Each row is where one point has got to under a steady rotation. How many steps took it there?
The counts run from 0 to 1195.
[ 1.09 -2.90 -0.06 -0.36  2.08 -3.23  2.67 -1.70 -1.39 -0.63  1.63  0.62
 -1.40  1.39  1.25 -1.47 -0.77  2.21  2.92 -0.42 -0.79 -1.49 -0.01 -1.65
  1.13 -1.01  3.00  3.68 -1.53 -0.23 -0.26  1.58  3.26 -2.41 -1.88  4.29
  2.12 -1.67  3.06  0.13 -0.09 -1.07  0.02 -0.01  3.34 -0.31 -1.60 -3.05] => 256
[ 2.04 -1.76  1.93  1.97  0.96 -1.68  1.82 -0.06  2.34  0.94 -0.68 -0.48
 -1.10  1.14  2.00 -1.48  0.27  2.22  2.65 -1.07 -4.09  1.13  1.33 -1.24
  0.86 -1.69  0.62  3.71  2.06 -2.16 -0.31  1.49  5.55 -3.86  1.18  1.75
  1.05 -4.23  1.53  1.80 -1.18  2.17 -2.39  2.64 -0.11  1.53  2.25 -0.99] => 668
[ 0.56 -3.34  0.44 -1.33  0.46  3.93  1.53  1.47 -0.78 -0.60  0.56  0.80
  2.04  2.67  1.02  0.95  1.81  0.53 -2.99 -1.82 -3.86 -1.63  0.98 -0.79
  2.87 -1.06  1.27  0.40  2.36 -2.59  1.56 -2.77  3.83 -0.78  0.63 -0.74
  3.34  0.48 -0.39  0.50  2.92 -0.96 -1.23  3.24 -1.53  0.55 -0.09  0.96] => 370
[ 3.17  0.01  3.40  0.45  0.83  1.75 -2.78 -1.04  1.31  0.91  0.04 -1.19
 -2.12  1.58 -1.77 -0.88  2.78  0.21  0.63 -2.50 -3.37 -1.93 -0.38  2.14
  0.12  0.09  3.32  2.58  0.33  0.31  0.32  1.20 -0.16 -1.37 -4.43  1.93
  1.25 -3.36  2.06 -1.17  1.53 -1.22 -1.32 -0.53  0.03 -3.05 -2.76 -1.22] => 767
[ 3.56  0.80  3.78  0.85 -1.80 -2.84 -1.41 -2.14  1.59  0.95  0.64  1.13
 -3.86 -2.79 -1.33 -1.65  2.05 -0.11 -0.55  0.50  1.41  2.78  1.05  1.34
 -2.28 -0.50  2.58  0.99  1.65  2.48  2.42 -0.84 -3.59 -1.26 -0.56 -0.07
 -2.40 -2.75 -1.28  1.95  1.50  0.25 -2.68 -1.44 -0.28  0.09 -2.63  1.08] => 268
[ 2.44 -2.08  0.84 -0.96  0.91  2.69  2.75  0.16 -0.97  1.44  2.73  1.51
 -0.60 -1.48 -1.21 -0.40  2.75 -1.23 -0.40 -0.31 -1.94  0.34  3.09  2.28
  1.88 -1.41  4.84  2.27  2.07 -2.17  0.55  3.20  2.52 -3.44  0.23  2.22
 -0.02 -3.23 -1.38  0.37  0.63  1.94 -1.35 -0.83 -3.79 -1.53 -1.15  0.55] => 28
[-1.20  4.24 -1.64  1.39 -1.67 -1.97 -0.51 -1.52  1.97  1.88  0.39 -1.01
 -0.66 -3.51 -0.33 -0.82 -0.51 -1.62  2.12 -1.05  0.82  1.58  2.39  0.42
 -0.04  0.60 -1.61 -1.30 -1.57  0.18 -0.51  5.43 -1.70  1.68  1.05 -0.99
 -4.11 -1.64 -1.66 -0.45 -4.20  4.07 -1.17 -0.44 -1.27 -0.46  0.93  0.69] => 96
[ 1.01 -2.32  2.53  1.28  2.83  4.38 -2.91 -0.33  0.70  1.36 -2.22 -0.87
  0.62  2.12 -0.65 -0.48  2.87  2.01 -2.07 -2.33 -1.97 -1.39 -3.47  1.18
 -0.25  0.50  1.35  1.57  2.82 -0.20 -2.87 -0.90 -1.07 -0.17 -3.80  1.66
  2.18 -1.70  0.87 -0.24  2.31 -0.93  1.98 -1.17 -0.52 -2.42  0.07 -1.03] => 1050
[ 0.52 -1.15 -1.71  0.34  1.87 -0.04 -0.51 -2.28  0.74  0.24  0.95 -1.30
  0.77  3.21  0.73 -1.97  1.16  1.97  0.92 -4.67 -1.71 -3.71 -0.61 -2.50
  4.12 -0.19  2.40  2.15 -1.74 -0.42 -1.07  2.58  2.15  1.99 -3.19  2.01
  1.80 -1.60  3.27 -0.03 -0.08  0.31 -0.24  1.56  1.05 -1.16 -1.23 -1.98] => 675
[ 0.96 -0.87  2.91  0.30 -1.96 -2.05  2.47  1.53 -1.81 -1.46  0.40  2.91
 -2.37 -3.20 -0.50  0.16 -1.16 -0.48 -1.32  5.19  1.32  4.23  1.69  0.82
 -4.02 -0.86 -0.05  0.08  2.44  1.16  1.33 -2.56 -0.16 -1.55  3.31  0.32
 -1.14  1.54 -2.37  1.29 -0.24 -0.92 -1.02 -1.58  0.70  1.83  0.55 -0.06] => 1059
[ 3.64  0.52  0.45  0.73 -0.54  3.70 -0.66 -0.73  0.36 -0.29  0.50 -0.31
  0.21  2.44 -4.77  0.82  0.10 -1.04  3.56 -0.56 -0.15 -1.43 -0.09  2.84
  1.28  0.79  3.05  3.67 -1.85 -2.56 -0.49  2.15  1.73 -0.35 -1.02  3.23
 -1.13  0.08  0.33 -1.37 -0.35 -1.56  1.22 -3.47 -1.68 -1.08 -2.43  1.48] => 1054
[-0.94 -3.61 -2.28  1.25  3.80  1.42  2.56  0.98 -2.12 -0.02 -0.86  0.85
  2.34  2.04  0.21  0.43 -2.35  1.91  1.09  0.47 -0.07 -1.41 -1.74 -1.08
  0.16 -0.87  0.44  2.22  0.40 -2.11 -3.79  1.12  3.45 -1.36 -0.26  3.66
  2.80  1.60  1.89 -0.47 -1.41 -0.13  3.95 -1.36  0.35  0.61  3.19 -1.97] => 822
[-0.06  0.57 -2.85 -3.26 -2.72  0.91  1.45 -2.12 -0.56  0.65  3.25  2.06
  0.74 -0.12 -1.70  2.14 -0.40 -1.05 -1.24 -0.28  4.60 -0.16 -0.21  0.88
  3.41 -0.22  2.97  0.18 -0.78 -0.81  3.97 -0.58 -0.24  0.96  1.14 -0.46
 -2.52  0.36 -3.15  0.60  2.98 -1.21 -1.06  0.03 -1.95  1.16 -3.59  4.01] => 724
[-0.94  2.42 -2.25 -2.48 -1.80 -3.50 -1.35 -3.38  1.03  0.19  1.16 -0.01
 -0.09  0.50  1.00  0.03 -0.46  0.63 -0.68 -1.47  4.05  0.10 -2.08 -1.85
  1.93  0.66 -0.01 -1.50 -2.85  2.82  3.73 -2.54 -3.22  3.31 -1.48 -2.76
 -2.32  0.77 -0.78  1.21  2.88 -1.92 -2.22  1.17  1.82  0.55 -2.53  1.01] => 1004
[-0.35  1.63  1.62 -1.23  2.43  0.08  1.77  1.88 -1.77 -0.26 -1.38 -1.15
 -0.56 -0.73  3.46  2.65 -1.48 -2.02  2.24  2.03 -4.12 -1.63  1.81  2.43
 -3.08 -1.68 -2.39 -1.47 -0.53 -1.13  1.75 -0.36  1.02 -3.94  0.07  0.69
  2.49 -0.57  2.14 -3.66 -0.55 -0.28  1.22  1.74  0.98 -1.56  2.85 -2.38] => 428
[ 0.73 -0.72 -0.53  3.14  1.43  4.07  0.12  0.83  0.86  0.47 -2.61 -0.79
  2.26  1.68 -3.02  0.23 -1.59  0.83  2.75  0.02 -0.78  0.36 -0.42  0.86
 -0.18  0.74  0.03  3.59  1.24 -2.87 -4.66  2.39  3.01 -0.13  0.55  3.00
 -0.48  0.96  0.56 -1.25 -3.01  1.48  3.02 -3.01 -1.97  0.38  2.97  0.15] => 752
[-2.69  1.79 -3.53  0.69  0.30 -0.48 -2.14 -0.32  0.62 -0.24 -0.14 -2.20
  2.31  1.37  0.90 -1.19  0.02  0.34 -0.10 -3.28 -0.63 -2.51 -0.74 -3.17
  1.40  1.65 -1.76 -1.24 -3.24 -0.17 -3.25  3.61  0.12  4.92 -1.19 -1.19
 -0.02  2.08  1.25 -1.35 -3.55  1.34  0.63  0.14  2.21 -1.75  1.06 -1.80] => 674
[ 2.48 -2.42  2.30  1.76  0.83 -3.10  0.26 -0.23  0.12 -1.22  0.92 -0.55
 -3.02  2.60  0.41 -2.61  0.77  2.44  2.20 -1.32 -3.83 -0.86  0.45 -2.29
 -0.24 -0.63  1.73  3.76  0.09 -0.49  0.36  0.19  3.60 -1.92 -1.66  2.76
  2.61 -1.97  3.49  1.28 -0.25 -1.70 -2.21  1.30  3.37 -0.17 -0.74 -3.49] => 977
[-2.80  1.03 -1.49 -0.57  1.08 -1.45 -0.55  0.09 -2.78 -0.96 -0.43 -0.44
  1.40  0.92  1.46  0.51 -2.04  0.54  0.01  0.12  2.05 -2.26 -3.75 -0.67
 -2.23  1.52 -2.90 -1.95 -2.55  2.34 -1.61 -1.06 -3.04  2.83 -2.61  0.17
  1.23  3.39  1.76 -2.14 -1.05 -1.59  3.49 -0.95  3.86 -1.50  0.81 -3.04] => 913
[-1.98  0.37 -0.30 -2.09 -0.07 -2.11 -0.06 -0.47 -2.16  0.28  3.15  0.89
 -1.40 -4.15  2.43 -2.39  2.46 -0.87 -4.07 -1.63  1.20 -1.12  1.09 -1.33
 -0.62  0.01  0.85 -3.47 -0.39  3.29  0.99  2.78 -3.20  2.52 -1.74 -1.33
 -0.50 -0.33 -1.24  0.72  0.20  2.10 -0.97 -0.01  1.23 -3.34 -1.52 -1.94] => 677
[-1.85  2.01 -0.80 -1.13 -0.45  2.50 -0.83  1.10 -1.33  0.23  1.75 -0.48
  0.71 -2.42  2.17 -0.99  2.75 -2.79 -2.95 -2.71 -3.52 -2.15  2.90  0.30
  0.79  0.58 -0.21 -3.73 -0.51 -0.10  0.22  3.74 -1.67  2.79 -0.62 -2.81
 -0.32  0.54 -1.08 -1.75 -1.53  2.68 -1.08  0.95 -1.32 -4.66 -0.56 -1.08] => 1027
[ 3.01 -3.15  2.30  3.13 -0.51  0.21  0.72  0.04  1.85  0.62 -1.65  0.80
 -1.60  0.33 -2.83 -1.86  0.79  2.68  0.83  0.28  0.77  3.90 -0.23 -0.90
 -0.87 -0.63  1.99  4.19  3.88 -0.68 -2.23 -0.82  2.01 -2.38  1.43  1.96
 -1.08 -1.55 -0.82  3.42 -0.53  1.06 -0.76 -1.82 -1.54  2.62  1.15  1.36] => 970
[ 1.49  1.08 -0.39 -0.31 -3.80 -0.68  0.51 -2.05  0.83  0.43  3.87  1.77
 -1.09 -2.71 -2.86 -1.45  1.66 -1.77  0.15 -0.53  2.50  1.72  3.49 -0.55
  1.31  0.22  2.91  0.10 -0.48 -0.58  1.18  4.28 -0.52  1.51  1.62 -0.14
 -3.84 -0.50 -3.37  1.81 -1.61  1.93 -2.42 -1.78 -1.95  0.15 -3.51  2.19] => 246
[ 0.07  1.36  1.87  3.52 -0.51  1.40 -1.51  1.18  1.54  1.41 -2.39 -0.74
  0.39 -3.49  0.00 -1.70  1.67 -1.59 -1.35 -0.54 -1.39  2.50  1.07  0.93
 -2.71  0.34 -2.20 -1.49  2.56  0.41 -2.90  2.77 -2.33  0.91  1.79 -1.65
 -2.28 -0.54 -2.20  0.08 -3.73  4.16  0.30 -1.86 -2.02 -0.81  3.53 -0.09] => 30
[ 3.60 -0.68 -0.18 -0.07 -0.77  2.13  1.56 -1.36 -0.52 -0.45  0.95  0.62
 -0.08  1.55 -4.61  1.37 -1.03 -0.94  3.09  2.12  0.86 -0.29 -0.02  2.69
  0.09  0.12  3.44  4.26 -0.98 -2.85 -0.21  1.27  2.26 -1.86  0.36  3.92
 -1.05  0.77 -0.31 -1.20 -0.19 -2.41  2.22 -3.67 -0.75  0.95 -2.58  2.19] => 554
[-2.85  0.18 -2.83 -1.57  2.98  4.50 -0.34  1.03 -2.59  0.41 -1.22 -0.56
  3.77  2.08  2.70  2.50 -0.09 -0.04 -2.57 -1.09 -0.80 -2.97 -2.73  0.15
  1.73 -0.14 -2.41 -2.63  0.42 -0.81 -0.76 -2.11 -0.67  1.80 -1.23 -1.75
  2.26  1.92  0.29 -2.53  1.94 -0.50  3.09  1.46 -1.37 -1.47  2.24  0.07] => 152
[-0.29 -2.58  0.43 -0.02  0.81  3.66  0.46  2.54  0.04 -0.53 -1.57 -0.80
  2.40  3.93  1.46  1.17  0.34  0.84 -0.96 -1.75 -5.04 -1.28  0.33 -1.17
  1.95 -0.77 -0.32  0.75  1.61 -3.40  0.91 -3.35  4.40  0.18  0.66 -0.72
  3.38  1.58  1.35  0.19  1.59 -1.56 -1.02  3.56 -0.68  0.46  1.87  0.20] => 870
[ 0.45 -2.19 -0.93 -2.17  2.08  1.53 -0.48 -1.95 -1.63 -1.04  1.11 -0.36
  0.34  4.17 -1.25  1.24 -0.23  1.40  0.63 -0.93  0.99 -4.13 -3.56  0.15
  2.20  0.24  3.06  2.08 -1.94  0.05  0.31 -1.83  0.78  0.21 -4.19  2.55
  2.65  1.14  2.52 -1.22  3.22 -3.98  2.04 -0.74  2.38 -0.82 -2.79 -0.63] => 414
[ 1.11 -2.15  2.46  1.47  0.39  2.52  0.86  3.55 -0.92 -2.38 -1.82 -0.43
  1.43  3.73 -0.74  1.98 -1.39  0.86  1.77  1.74 -3.52 -0.51 -0.96  0.10
 -1.10 -0.10 -0.86  2.44  1.07 -3.08 -0.76 -3.46  4.43 -1.11  0.60  1.87
  3.07  2.79  2.13 -0.92 -0.62 -3.77  1.90 -0.28  0.72  1.22  2.02 -0.97] => 561
[ 1.01 -3.41  0.90 -0.33  0.58 -0.87  0.12 -1.32  0.47  0.94  1.87  1.37
 -1.09 -0.43  1.25 -2.97  3.72  2.66 -4.54 -2.43  0.14  1.57 -0.34 -2.75
  1.26 -1.58  2.48  0.56  3.29  1.91  0.88 -1.43 -0.28 -0.14 -0.58 -0.92
  0.88 -1.78 -1.60  4.74  3.35  1.09 -3.84  1.49  0.52 -0.11 -1.14 -0.28] => 459
